In the rows, zero is written as 128.
Rotation paths and how fast each direction turns (degrees a step)
Each turn is a multiple of 5 degrees from 10 to 175, or 0.
Each row of a path follows its step; steps can be skipped.
Rotation 1:
step 0: [127 123 131 133 126 131 129 130 127 134 124 115 128 124 123 123 130 121
 134 126 130 119 133 122 115 132 120 129 127 124 128 121 120 124 126 130]
step 1: [128 126 128 129 130 125 132 122 132 131 128 118 132 132 133 128 128 125
 122 119 136 137 125 129 118 127 121 130 121 132 130 132 113 121 129 128]
step 2: [124 124 127 132 133 132 126 127 133 134 122 120 129 125 127 130 125 121
 121 117 131 125 119 119 130 125 121 130 139 131 131 123 126 122 120 130]
step 3: [127 120 119 123 122 123 135 131 136 127 126 119 125 117 128 130 121 121
 128 125 127 127 120 127 120 123 124 124 124 121 126 129 121 123 124 126]
step 4: [126 138 123 136 124 126 127 124 139 129 129 123 132 126 127 128 130 129
 124 121 119 128 125 126 113 126 122 128 132 134 122 127 124 122 120 125]
step 5: [128 124 128 128 123 123 131 131 134 127 116 123 130 130 117 125 130 126
 126 127 130 117 126 124 126 126 122 124 125 136 132 130 123 116 125 119]
step 6: [121 133 118 128 130 119 138 128 137 125 132 133 130 127 133 127 129 131
 127 123 131 130 122 126 126 124 117 123 128 130 139 127 124 119 122 126]
step 7: [135 128 127 132 131 125 130 132 130 125 130 131 129 127 124 136 130 128
 131 124 126 114 117 118 118 124 123 128 137 123 130 127 130 117 123 125]
step 8: [135 127 127 128 124 128 138 133 136 122 130 127 132 126 129 119 134 127
 128 123 119 126 128 129 120 131 125 127 120 119 134 125 122 116 129 123]
step 9: [128 137 124 132 125 127 131 121 126 130 130 122 132 133 132 124 136 129
 134 117 129 118 130 121 121 130 120 133 134 131 135 125 124 121 133 125]
[131 127 127 126 130 131 130 129 131 129 129 125 128 130 132 126 125 130
 127 126 127 126 125 127 129 130 129 129 129 127 127 129 129 129 131 128] : 60
[127 126 126 129 129 128 129 127 126 126 127 130 122 126 129 129 127 127
 128 127 129 130 125 127 127 129 128 128 129 126 130 129 133 128 126 128] : 90
[127 128 129 127 130 126 129 130 130 125 127 133 127 132 128 127 130 131
 128 129 127 124 130 127 125 128 128 126 129 126 130 128 129 128 130 129] : 35
Rotation 2:
step 0: [127 127 123 117 121 129 127 126 137 128 126 124 120 130 135 134 125 128
 132 121 127 127 127 133 118 132 128 130 134 139 128 123 123 132 139 134]
step 1: [122 122 126 129 119 135 125 132 131 127 132 129 132 130 140 122 134 131
 134 119 129 126 131 131 140 132 132 125 119 123 128 127 122 125 138 128]
step 2: [134 136 124 135 119 123 139 129 131 133 119 135 137 134 133 129 131 131
 128 120 135 127 130 125 122 131 132 125 123 134 121 126 132 121 127 126]
step 3: [121 136 129 125 123 128 119 130 124 126 118 128 125 138 120 129 131 122
 140 130 132 118 132 128 123 128 131 137 130 129 121 130 124 125 134 125]
step 4: [130 123 131 128 131 127 125 127 130 132 121 125 127 134 136 120 139 133
 134 125 129 131 128 143 128 129 125 131 132 132 123 121 122 140 125 121]
step 5: [131 132 131 140 120 124 125 133 136 129 127 138 126 130 132 130 133 122
 123 130 133 122 133 131 132 133 127 125 131 122 137 114 122 128 130 128]
step 6: [136 131 124 129 125 127 122 127 125 138 127 137 124 132 125 116 124 125
 132 130 121 126 120 125 127 136 131 134 126 136 123 118 130 121 132 132]
step 7: [129 131 132 127 127 136 122 127 131 127 127 130 128 134 134 120 135 133
 139 135 128 133 135 116 127 139 133 128 139 126 127 133 129 134 128 126]
step 8: [125 132 128 135 125 127 128 125 140 129 128 121 127 135 131 125 121 125
 138 124 130 135 131 130 130 131 119 130 130 126 130 119 131 122 113 121]
step 9: [130 132 133 121 129 129 129 131 138 134 120 125 122 127 118 118 133 121
 125 121 128 119 127 127 130 137 119 123 132 123 128 128 129 122 129 134]
[127 128 125 128 126 127 128 128 130 130 127 128 125 129 130 123 130 130
 130 128 132 126 132 129 127 129 128 130 130 128 129 127 128 125 128 129] : 0
